One vector is turned by the same rotation once a step. Each row is the vector after some number of steps, and that number follows the row.
The counts run from 0 to 161.
[  1.7  -1.5  29.3  -3.6  41.2  -9.0  -3.8  -0.3  -9.1  -0.2  26.2  -4.6
  30.7 -16.7   3.2  20.0   0.3   4.9  10.5 -13.5 -10.4  28.2 -14.8  -9.8
   8.0  -9.2  -5.5  20.3 -15.3 -27.1  22.5   7.8  -4.2   7.0   4.8  -5.2
 -21.7   4.8 -12.2 -13.5 -10.4   8.3  -8.3 -11.6   3.1 -21.4 -17.0   0.1
  -6.5  -9.2  -2.3 -13.3 -12.9   6.8 -15.8  29.0 -11.5   2.1  -9.7   2.9
 -30.2   5.7   7.2  12.9 -25.7 -32.1] -> 5
[-15.1   8.5   8.5  -6.6  19.6 -11.1  -9.3  -7.4  15.4  -5.2  19.4  26.1
  27.2 -28.8  20.3  33.4  21.8   2.2  11.9 -24.3  28.4 -14.3 -23.7   1.5
  -3.7   7.0 -14.8  13.0  -7.8  -6.2   4.6 -11.4   0.0  -4.7  -2.5   0.6
  -2.3   4.3  -5.1  -2.6 -16.0  -2.5 -36.9 -25.2   5.4   6.8  -8.0  -9.2
  16.1  -3.8  16.9 -24.9  -4.3   8.5  -5.7  14.0 -11.8  12.4  10.2 -11.3
  -4.8  19.7 -13.7   8.6 -30.2 -31.3] -> 78
[  3.6  18.0   2.8   2.5  -9.3   4.5 -27.3  -8.3   8.8  16.3 -13.8 -12.1
  -3.6  10.9  -3.9 -26.7 -10.5  -1.6  15.3  -8.5 -20.0  24.1 -35.2  12.1
  -2.0   1.7  -7.9  10.5  -5.6 -34.9  -9.3  -8.7 -14.6   1.6  -5.3  15.9
 -21.8   4.6   8.8   7.7  -2.4   9.7 -13.5   7.7  11.5  -9.4  -7.5 -12.9
  -1.3   7.9   1.2   3.1  26.6  -7.3  28.0   9.2  -5.0  -9.9  -8.7  26.9
 -46.9  13.8   3.0  -5.4  -3.2 -23.2] -> 93
[ 25.9   0.5  17.6   2.5   9.6   6.5  -6.0  17.8   4.9  -5.7   4.9 -19.4
 -12.0   8.3  -7.0 -12.0 -11.9 -17.3  28.9 -15.1 -26.9  18.8 -29.0   9.1
  -0.1  -7.4   0.8  19.2 -11.7 -24.1   3.6   9.3  -4.4  -8.1   2.1  19.7
 -18.0   4.6   5.3  -0.5 -12.0   5.7 -19.6  -7.2  -4.1 -23.7   4.3 -24.2
  -4.4   6.6  -1.4  -3.0 -14.4  -0.8  11.2  17.3 -13.4 -27.9   0.5  13.1
 -45.7  14.2  16.7  -3.5  -9.0 -32.8] -> 11
[ 23.5   0.7  -4.2  -3.8  18.5   6.2 -29.0  26.0  19.1  -6.5 -18.7 -32.3
 -17.6  -6.7  -5.0   0.6  -8.9 -22.5  -2.3 -21.5 -41.7  17.7   1.3  -2.6
  -6.9   7.1 -12.1  -0.2   2.3 -38.2   8.8  -4.1 -13.0 -25.2   7.1  10.0
 -15.2  11.9  -0.3   5.0 -15.7  -8.0 -11.4 -22.5   3.3  21.7   9.8   8.3
  -9.3  -2.9   7.7  19.7 -13.0  10.7   3.1  -4.7   3.3  -3.6   5.8  33.4
 -22.9  10.9  -2.9  22.1   3.7  -5.2] -> 141
[  1.0  19.1  10.8  -7.9   0.8   0.4  -9.8  13.9 -25.9  20.1  12.0   6.6
  27.6 -22.1  17.8  14.2  17.1   6.8   7.8 -22.6   5.8   6.2   1.5   1.0
  -4.6  12.8  -5.6  17.5  15.0 -11.3  23.7  -3.5  19.7 -36.5  10.7   7.2
 -18.4  -6.2  -3.1  13.1  -7.8  -4.3  18.7   0.5 -10.7   2.5 -21.8  19.6
  32.0 -17.0  14.8   4.0   5.9  -3.1 -15.7  -8.1  14.8  -4.2   6.8  23.9
 -12.7  24.0  -7.6  32.1 -19.3 -17.1] -> 26
[  5.8  18.9  -7.8 -25.9 -13.2   4.4 -28.1   3.6  21.1   1.2  -6.8   8.3
   9.6 -16.7  -5.7  15.5   4.3  -6.6   7.0  -9.1 -19.2  15.6 -15.0  -1.0
  -8.1  29.0 -19.9 -16.4  -3.7 -39.1  -3.2 -14.3 -19.9 -17.6  22.5   1.0
   2.6   9.2  16.5   8.4 -13.1  -1.5  -3.2 -38.9   1.2  12.3  21.0   9.8
  -4.3   4.4  -8.9   6.6  -1.4   0.2  -9.5  11.3   6.1  -9.5   7.3  36.0
 -22.2   8.4 -15.4  21.2 -23.0   6.0] -> 149
[ 19.0   7.7   9.8   6.8  16.4   7.2  -3.9  20.5 -10.6   2.3 -16.1 -29.9
  17.4  -8.8 -10.1 -13.0 -16.2   6.5  25.2 -20.1 -11.8   7.5  -9.9  -1.4
   0.2  -0.2 -18.4  -6.7   5.9 -27.6   7.2  30.8  29.1  -8.4  16.9  24.6
 -25.6   4.1  -7.6   7.8 -24.0  -2.3  -2.8 -20.8 -22.2  -0.6  -1.8 -22.5
 -12.1  23.3  -5.6  -4.7   2.6  25.9  17.3  10.7  -8.3 -19.7   1.4  15.1
 -34.9 -17.2  22.8   0.7 -13.6   7.7] -> 115
[ 13.5  15.2  19.8  -2.1   7.0  11.4  -7.9  26.5 -20.8  13.4  15.1  -5.7
  16.3 -11.1  11.6   9.1   7.1   4.8  19.5 -45.8  15.6  -3.4  -1.7   5.9
 -10.2   9.1   1.4   7.5  21.0   2.3  33.9   2.6  18.6 -32.8  12.5  10.9
 -13.0  -5.2 -18.4  14.6 -17.0 -19.9   0.6 -15.3 -25.8   7.8 -10.3   2.0
  35.6  -8.6  10.4  -2.3   2.9  13.2 -14.2  -9.0  10.2 -12.6   5.7  15.6
   9.1  11.2   5.2  21.5 -19.9  -9.4] -> 30
[ 12.3  12.0  13.2 -24.6 -14.6   0.5 -15.5  -2.0 -20.8  17.0   1.7  -1.7
  18.2   2.1   4.9   8.3  -1.5  -1.7  16.9  -1.8 -11.1  12.2 -27.0  24.7
  -1.7   0.3  -9.9  34.6   7.9 -32.8  -1.8  -9.6   4.0 -23.7   4.9  12.3
  -8.7 -11.1   3.7  19.0   0.4  26.5   2.9  10.7  -4.6 -23.0   3.1  21.0
  15.5  -5.5   5.8 -13.1  -9.0   4.6  -5.2  -7.2   4.1  -3.9   7.3  32.5
 -46.7  18.7  -0.1   6.0 -18.7 -20.4] -> 18
[  8.4  24.6  -0.2   8.3  -4.2  12.6 -17.0  26.1 -14.3  11.6   9.1   0.7
   6.8 -17.1  13.0  -2.0  23.4  -3.8  10.9 -16.2   4.8  -0.4  -0.6  -5.4
  -0.8  35.2  -6.6   7.3   9.5  -1.0  24.0  -4.7  17.6 -36.1  10.3   5.3
 -18.3  -4.4  -1.9  19.1  -4.9  -5.8  20.3 -10.5  -2.8  -3.2 -21.5 -10.8
  23.8 -15.2   5.4  18.1  12.4 -14.4  -4.9 -12.8  12.9 -12.8   8.4  19.6
 -16.2  42.2  -3.9  40.5 -17.2 -21.4] -> 25
[ 17.0  -5.7   9.8 -15.4   0.3   9.2 -11.4  14.8  -8.0  -1.1   9.0  16.8
  13.7   0.1   6.8  14.1  -5.2  18.6  26.8 -31.5  -6.8  10.3 -13.6  18.0
 -32.1   5.9 -21.6 -13.2  13.0 -13.5  -3.8   9.6  22.9 -12.2   2.0  18.7
  -0.6  -8.5 -29.6  21.0 -29.6 -12.5  -4.9 -11.9 -21.9   1.3  14.3   2.4
  18.3   2.5   9.3 -16.7   0.1  27.3 -10.4  -2.5  -0.8   0.2  22.2  28.1
  -6.3 -18.1   9.6   0.9 -31.3  16.4] -> 39
[ -8.8  23.1  -0.7  17.5   3.6  -1.8 -14.4   4.4 -17.0  25.7  -0.9  -8.8
  29.2 -12.1   6.0 -12.1  20.7   1.8   9.6 -14.5  19.0   1.7  -9.6  -3.0
  10.3  24.0  -7.6  15.0  13.9   0.6   9.8   2.7  27.5 -26.6   3.0   9.5
 -29.9   3.9  -5.4  17.1  -9.0  -5.6   4.1  -0.8  -7.3  -2.7 -37.2 -24.5
  12.9   1.3  13.8   6.0  28.0  -8.6   8.6 -11.8   0.7  -2.7  -2.9   8.7
 -24.2  34.0  -4.9  29.8  -3.0 -23.3] -> 103
[  5.4   6.1   1.3   0.7  21.6 -19.2  16.3  13.7 -33.6  -1.2   7.4  20.6
   6.8 -17.6   3.8  29.7   8.1  -7.2  -5.6 -12.8 -24.9  11.3  -8.9  -6.4
  -5.3  14.1  -2.0   3.4  14.2 -12.7  15.2  -0.4  14.1 -12.6  -8.4  11.2
  -9.3 -13.1 -15.7  18.7  -5.4  -6.1  14.9  -4.9   9.1 -22.0  -9.6   9.7
   7.9 -15.0   7.5  -4.4 -13.0  13.3 -35.3   4.9 -10.4  17.3   6.1  13.5
 -21.9  34.7  -1.1  46.9 -29.1 -25.9] -> 130
[ -3.8  27.3  -3.7   3.2  10.9 -16.3  -7.0   4.7  31.0 -12.1 -10.7   0.9
  18.7 -26.1   6.5   7.0   8.8  -8.4   8.3 -17.6  17.4 -19.9 -18.7 -10.2
   2.7  24.7 -20.3   9.3  -9.1 -30.4  -0.7  -8.4 -12.8   3.0   7.2   4.0
  -3.0  18.4  24.8  -6.5 -14.0   1.2 -32.2 -32.3  13.8  19.3  -6.1 -29.0
 -20.2   8.0   6.4  -9.2   1.9  -2.6  19.2  21.1  -8.7   2.6  14.4  -0.8
 -26.8  17.9 -12.8   9.2 -19.8 -14.6] -> 76
[  1.6   2.9  -9.0 -26.2  10.0  -5.3 -30.1 -10.8  15.7   5.8 -25.8  -5.5
  13.2 -13.1  -0.6  13.1  -0.1  -5.1  -2.2 -16.8 -21.3   7.5 -12.2  10.2
 -10.2  -9.5 -21.0  10.3   2.7 -39.3 -16.0  -5.8 -10.6  -6.2   2.0   4.9
  -2.5   2.4  -5.7  18.4 -20.6   4.3 -33.2 -19.8   3.9  34.6  20.7  24.1
   5.9   9.4  11.1 -18.9   3.3  31.3   0.7  -2.2   2.2  18.2   0.3  29.2
 -19.3 -10.4 -25.9  -5.9   2.0 -12.6] -> 66
[  4.8  24.8  -0.8   4.3  -0.3  -5.5  -6.3  19.0  17.3 -16.6  14.3  17.1
   1.8 -23.9  21.0  17.9  21.4   2.0  12.0 -38.3  24.3 -17.6 -19.8  -2.5
 -20.4  32.2 -16.6 -10.0  -2.0  -4.3   4.9  -8.3  -4.6 -18.9   0.5  11.8
   6.1   8.5  10.8   0.9 -17.0 -17.2 -11.7 -33.5   1.3   8.5  -2.8 -25.3
  14.5  -9.9  14.0   3.9  -5.3  -4.3  -6.2   9.1  -0.7  -1.6  29.9  -1.8
  -0.7  25.0  -7.7  21.6 -37.6   1.8] -> 155
[  4.8 -11.4  20.6  14.4  30.5   4.9 -11.9  12.3  10.0 -12.2  21.6  -1.3
  -2.7  -1.0  23.5  -0.2   0.7   0.2  23.2 -31.7   1.2  11.0 -27.7  11.2
 -14.2 -10.9  -1.5  20.2 -10.7   5.4   1.4   4.6  -3.3  -6.1 -19.9  20.0
 -16.3  11.0 -21.6   4.4 -19.2  -1.2 -40.7   3.9   9.0   3.7 -27.2 -31.9
  12.0  -6.5  26.9  -5.0  12.9   3.2  22.0  12.5 -15.8   0.6   6.4  -8.6
 -26.3   8.8   6.5 -15.6 -12.7 -37.2] -> 86
[ 11.6  16.7  14.5  24.1  23.9  12.7  -7.2  19.8  -6.7   7.0  -7.8 -31.3
  19.7  -9.3 -11.4 -16.6  -5.6   8.4  11.9 -23.5  -5.7  18.0  -0.3 -15.3
   2.5   8.3 -11.7  -1.9   1.8 -13.6  25.0  17.3  25.2 -11.2  23.3   6.0
 -40.3  12.0 -11.8   3.7 -16.9 -20.4  -1.8 -21.4 -12.0   2.5 -27.0 -27.6
  -6.9   7.3  -4.7  12.2  21.3   9.7   5.2   9.1   1.6 -24.9  -9.2  14.9
 -16.5   4.9   8.0  15.6  -3.4  -7.4] -> 111
[ -3.4  10.7  -1.4 -25.5 -10.4  -8.2 -21.1  -0.9   4.4  -4.5  16.0  32.6
  23.4 -16.7  18.3  33.0  23.3   4.6  10.3 -20.0  13.6  -2.5 -17.2   2.9
 -10.9  23.4 -25.6   3.0   4.5 -22.5  -2.1 -11.8 -13.3 -20.4   7.6   7.9
   5.1  -2.8   4.8  14.8 -16.5  -1.3  -7.1 -21.2   6.6  25.4   0.7  19.2
  20.4 -10.7  13.6  -8.3  -3.5   4.0 -10.6  -4.7   6.6  14.7  24.0  17.0
 -13.3  12.4 -17.6  17.4 -33.0  -4.3] -> 152
[ 18.8  -1.6  14.4 -18.8   6.2   2.5 -28.4  -1.3 -12.8   9.3  12.2  -6.7
   4.9   9.2  -7.8   2.1 -11.0  -4.9  16.5   0.4 -35.8  38.9 -38.5  16.5
  -3.5  -8.8  -1.4  16.1 -13.7 -35.2   3.8  -3.8  -8.9  -2.7   6.4   6.1
 -15.5  -0.4  -7.6   4.6  -5.9  15.8  -3.0   6.6   0.1 -34.5  10.2  19.0
   4.6   1.2  -9.2  -4.5  -7.7   1.3  -7.5  10.9  -6.7 -12.1  -8.1  34.0
 -38.1  11.8   6.6   6.8 -12.8 -24.7] -> 14
[ 15.6  -7.8  11.3  -5.7  -3.3  17.3 -20.8   6.1 -22.1   8.2  13.3   3.5
   7.3   3.5  10.0   3.9   8.1  -2.3  22.7  -1.2 -20.3  15.6 -20.8  23.9
  -8.0   8.6  -7.9  24.9  -4.0 -11.3  -1.4  -3.0  16.8 -33.2 -11.7  20.0
  -4.7 -14.7  -7.8  30.9 -12.0  11.5   4.1  14.2   0.3 -15.2  -9.2   3.3
  14.2 -12.9  11.3  -1.3  -4.5  -6.7  -1.7 -15.5   2.8   0.8   9.6  23.0
 -47.4  27.5   0.2  17.3 -12.3 -25.9] -> 17
[ 23.1 -12.1   8.5  16.2  15.6  21.0  -0.3  15.6 -10.6  -9.0  -6.3 -11.7
  10.4  -2.9  -5.3  -1.4  -5.9   6.6  28.5 -16.9 -10.4  -0.1 -18.0  12.0
  -3.3   4.5 -11.5  -8.0   3.9  -8.9   6.2  29.2  43.7 -13.1  14.4  23.5
 -21.7  -4.9 -20.4  24.1 -35.5 -15.0  -9.7 -15.6 -26.2   1.9  -5.6 -32.2
   3.9  12.3  -3.2 -11.1   5.3  18.7   2.5  -3.4  -5.7 -12.7  13.0  11.4
 -28.9 -10.8  14.1   5.6 -17.5  -7.6] -> 116
[-17.6  22.7  11.2  -2.5  -4.8  -2.7 -20.5 -21.3 -26.6  35.6  -4.0  11.2
  31.1  -5.4   0.6   4.4   7.8   4.5   8.7  -8.4  11.2   9.3 -31.1  14.6
   6.3   8.4   1.7  13.1   3.0  -9.1   5.9 -16.4  23.6  -8.8   6.3   1.3
 -21.2 -14.3  -9.7  18.4  -7.6   4.3  -7.3  -0.5   5.1 -28.6 -14.8   8.0
  30.4   4.6  -3.0 -11.6  22.9   1.5  -9.9   1.3   4.5  -4.0 -13.4  25.2
 -18.7  34.6 -21.4  13.1 -10.2 -36.7] -> 100
[ 22.7   1.9   8.5 -34.6  -0.6   2.2 -28.4  12.6  10.6   6.0  -3.3  -5.9
  -4.8 -12.7   3.8  21.3   0.8  -8.0  12.7 -23.1 -24.4   7.2 -10.4   8.1
 -15.4  -4.7 -23.3  15.0   9.1 -36.8  -1.0  -7.8 -13.0 -23.3  15.5   8.6
   2.0  -2.9   1.2  17.2 -17.2   4.0 -19.0 -22.8  -7.9  16.9  29.7  29.6
  11.1   3.9   8.2  -9.4 -22.0  20.5  -7.5  -8.7   6.8  -2.4   6.8  37.0
 -15.0  -4.5 -16.2   5.5  -6.2  -7.0] -> 144
[  5.4  18.0  12.9 -14.4 -12.9   5.5 -10.5   4.1 -27.2  28.6  10.3   3.5
  14.0  -6.8   5.2  17.8  12.0  -6.3  18.2 -16.2   7.7  10.1 -26.7  21.3
   6.1   8.8   4.1  13.5  11.3 -11.1  15.8 -14.3   2.8 -25.2   9.2   6.4
  -5.5 -17.6   1.2  18.3  -4.4   5.7   4.1  -6.0 -11.6 -34.0   0.6  20.9
  32.5  -3.6  -1.6 -12.9  -8.5  -6.0 -27.5  -4.1   9.6 -15.4  -0.5  29.3
 -16.5  35.7 -12.2  29.5 -23.0 -28.9] -> 22
[  1.1  14.2 -19.2   5.7   4.3   2.3 -25.5 -15.1  30.1  -9.4 -17.6  -0.4
   8.7 -26.4  -6.0   6.3  17.8  -7.1  -9.0   0.2  -3.5   0.7 -20.6  -4.8
   3.0  22.3 -22.3 -15.2 -20.7 -25.1  -9.9 -15.8  -2.4 -15.7  10.2   6.6
  -1.2  15.5  16.9  10.7 -24.5  -7.6 -25.5 -40.5  16.2  17.1  -2.5 -34.5
  -6.8   6.1   2.9   6.2  11.0  -8.2   6.5   4.8  -5.4   2.6   6.9   9.3
 -17.7  26.0 -27.9  18.1  -5.2 -19.8] -> 72
[  4.8  39.9   5.8 -15.6 -12.7  -6.3 -15.0   7.6 -18.3  25.7  -5.7  -3.0
   5.4  -9.5  -1.6   3.8   4.6 -12.8   9.4 -18.1   1.2   9.4 -18.9   1.5
   4.2  17.2   1.8   9.3  10.5 -30.5  17.5 -16.4   0.4 -18.5  22.0   1.7
 -15.6  -1.1  13.2   3.9   7.1   7.4   9.1  -8.9  -0.8 -24.1   5.3  18.3
  11.3  -0.6  -9.4   6.7  -2.9  -4.5 -18.3   3.7  10.7 -23.1 -11.6  37.0
 -20.4  32.8  -5.2  32.1 -23.9 -16.5] -> 23
[  5.0  22.5  -9.3  -6.8  13.3 -35.3  -2.2  25.1   4.9   5.4 -31.2 -17.9
 -19.4 -18.4  -2.5  14.7 -19.4 -27.5  -9.6 -39.4 -23.6  -3.5  -7.5 -10.7
  -9.5  -1.9  -6.4   8.6  24.8 -27.8   1.4  -9.6 -16.9  10.1  -9.7  19.7
 -10.5  12.6  -7.9   2.9  -1.3 -13.2 -26.2 -13.6   6.8  13.2  10.7  10.0
 -11.9   5.6  13.2  -2.2  -2.8  31.6  -5.9   9.4  -3.3  10.8 -16.2  24.9
   0.6  12.0  -4.3   4.1  -3.8 -17.8] -> 58
